Each path is a new rotation, seen through one point. The rows after it are directions, each followed by how far the rotation turns it, in degrees each step (0 if it stays put).
Each turn is a multiple of 5 degrees from 10 to 175, or 0.
Each row of a path follows its step; steps can be skipped.
Rotation 1:
step 0: [ 15  24 -11 -19  -2 -14  -6 -23  24 -21  21  25  22 -16 -42  36  21   7
 -22 -38  -8  21   5  15   4   4  10 -21  15 -11  31  17  16]
step 1: [-38   6   9 -32 -13 -21 -38  11  21  -5 -28  -2  28 -24   6  10 -26  17
  20 -18   3  -9   0   9 -15  51  -9   6  -4  31 -14  -7   8]
step 2: [ 12   5 -24 -12 -21 -19  13 -15  -2  18 -19   5  26   7 -13  -5  -9 -23
  36  21 -50  42   7  36  -2 -12   5 -20 -19   8 -15 -16 -11]
step 3: [ 26  28  19 -14 -28  -4 -28  -2  22 -28  -3   5 -13 -18   4  27   8 -20
  -8 -45 -26  20  -4   8  35  -3  13 -15  41 -15   7   7 -12]
step 4: [ -5 -16  -2 -23  -3 -20 -28  12  -7  14 -41  -1  -7 -36  19   7 -37  -6
 -15   3 -15 -10 -10 -22  17  47  -8  -3 -20  16  -4 -39 -17]
step 5: [ 52 -18 -19   2   5   3   7  12   5  29 -18  28  31  21   3   6   1 -24
   1  23 -30  14   7  32  14 -13  18 -22   2  -3  27 -37  16]
step 6: [ 29 -17  13 -33 -14  21 -22  10  33 -45 -17   5 -20 -24  -6   8  -5  13
 -16   1   4 -10  19  20  16   8  -4   2  55 -16  24  13   0]
step 7: [ 10   6  -9 -45  10 -37  23  34  -8   5 -41  13  -7 -29  -5  -6 -33  -1
   4  29  31  -6   9  -6   2  21  -9   4 -28  19   8 -10 -20]
step 8: [ 39  18  -3   8   3  -6  19  31   7  26 -33   8   5  -5  12  17  25 -18
  32  12 -15   8   9  21 -12 -43  18  -3  25  18  16   5  39]
step 9: [  9  -7  39   6 -36  -7  -5   5   4 -35 -10  -7 -39 -42 -15   3 -23  17
  23  20 -11 -22  -7 -10   7 -13  -7  23  47 -18   4  -3  -8]
step 10: [ 13  17  -9  -3   8 -40  34  32 -33  28  13  -1 -19 -29 -27  19  -8   0
  -7  18  -2 -11   4  -5  33  13   0  24 -34  11  12 -31  -7]
Speeds:
[ -3  -9 -14   2   3   6  -1 -13   1   1  -8  -5 -13 -18  -1   3   9   2
  -3   6  -8   2   7  -1  -2   0  -8  -6  -5   0  -4   7   7] => 160
[  6   5 -12   4  -3 -10   8  -6  -1   6   2  -1  -1  11  -1  -3 -15   0
   5   7  -6  -1   7  -7   4   5   0  -4 -13  -2  14   8  -3] => 135
[  2  -5   6   8   7  -7  -4   6   1  -4   8  -6  -1  -1  10  -8   3   2
   3  12 -10  13  -7  13 -11   1  -4  -6   3  -6   9   3   0] => 115
[  3   5  -1   2  15  -8 -12   6   4  14  -2   6   4  -7  11   4  -4   1
  -1  -4   3  -2   1 -12 -15   2   4  -2  -7   7  -2  -1   7] => 110
[  1   0   6   3   6   4   1   8  -7   2  -2 -12  -1  -7  -4   3 -10   0
   0  11  15   4   4  -4   5 -18  -2   7   1  -2  10   2  11] => 25
[  2  -1  12   5 -10 -10   6  -7  -3   4  -9  -3 -15   1  10   7  -4   2
   5  -9   1  12  -2   4  -2  -6  10   4  -6   3  -9   4  -2] => 60
